Some points, one per row:
[ 70   5 -36  58 -35   1  33  28   4]
[-13  13  -2  -1 -23  12  11  30 -21]
[-11 -27   7 -16  13  14   8  -7   1]
[  5  34 -16  44 -41  18 -11 -21  31]
[ 51  -9  21  -1  28 -39 -14  -9  -1]
[-46 -10  -9  13  24 -16 -10  10  -3]
[ 71  12 -21  57 -53 -19   6 -37  19]
[-25  27 -28  13 -45   9  -8  12  13]
[-24 -29  13 -29  13  17   4  -8  -3]
[ -9  23  -4  12  -9  11 -17 -15  18]
[  9  -4 -30  47  -5   1   2  -7  11]
[ -2 -33 -51  60  12 -12  15 -20  15]
[ -8  35 -14  25 -20  19  -4  -1   4]
[-31 -13  28 -42  29 -12  20  28 -11]
[ 46 -71 -45  48 -39  12 -13 -61  12]
[-37 -22  71 -89  83 -25 -36 -15  -5]
[ 46  15 -30  53 -51  -6  53   2   4]
[ 14 -40 -21  32  20 -15  10   1  12]
[ 40  -3 -29  56 -20  -5  52  18  22]
Here are 10 more points, each followed by its number:
[-38  11  17 -54  57 -20  12  15  -3] 0
[ -43   11   55 -105   79  -29  -46  -17  -34] 1
[ 41  11  45 -37  37 -32 -18 -44  13] 2
[ 19  -3  50 -68  72 -14 -45 -17   8] 3
[  3  14 -26   1 -30  15  -2   3   2] 4
[ 14  -6 -31  30   3   0  34  -3  13] 5
[ 19  -4 -16  40  -8 -14  36  19  20] 6
[-51   2   6  16 -31  32  11   3 -17] 7
[-47 -42  32 -79  69 -26 -38   8  -7] 8
[ -7  14  33 -58 -11   7  -5  26 -34] 9
Which two of these numbered points are nearest to each point below, ignoring the 3 directions in which the first points spread most? Their numbers follow each, nearest first.
[ 10  -4 -30  42  -2  -1   9  -7  11] > 5 6
[ 14  21 -30   4 -36  22  -3   7   0] > 4 9
[ 42   0 -27  62 -22  -9  50  15  27] > 6 5
[-34 -11  23  -5   6  30  11 -11 -27] > 7 5
[-13  29  -4 -17 -21  30  -8  37  -3] > 4 8
[-33  -2  29 -60  27   4   1  20 -29] > 4 9
[ 78  54 -51 127 -83  -5  12 -30  57] > 2 3
[  8  -3  44 -65  62  -4 -34 -11   4] > 3 2
[ 16  16  23 -16 -26   4   0   7 -19] > 9 4
[-29  -5  23 -43  25  -3   2   6 -20] > 4 5
[ 15  11 -28  26 -14   8  26  -5   2] > 5 0
[-46  -2  14 -38  42 -21   5   7 -24] > 0 5
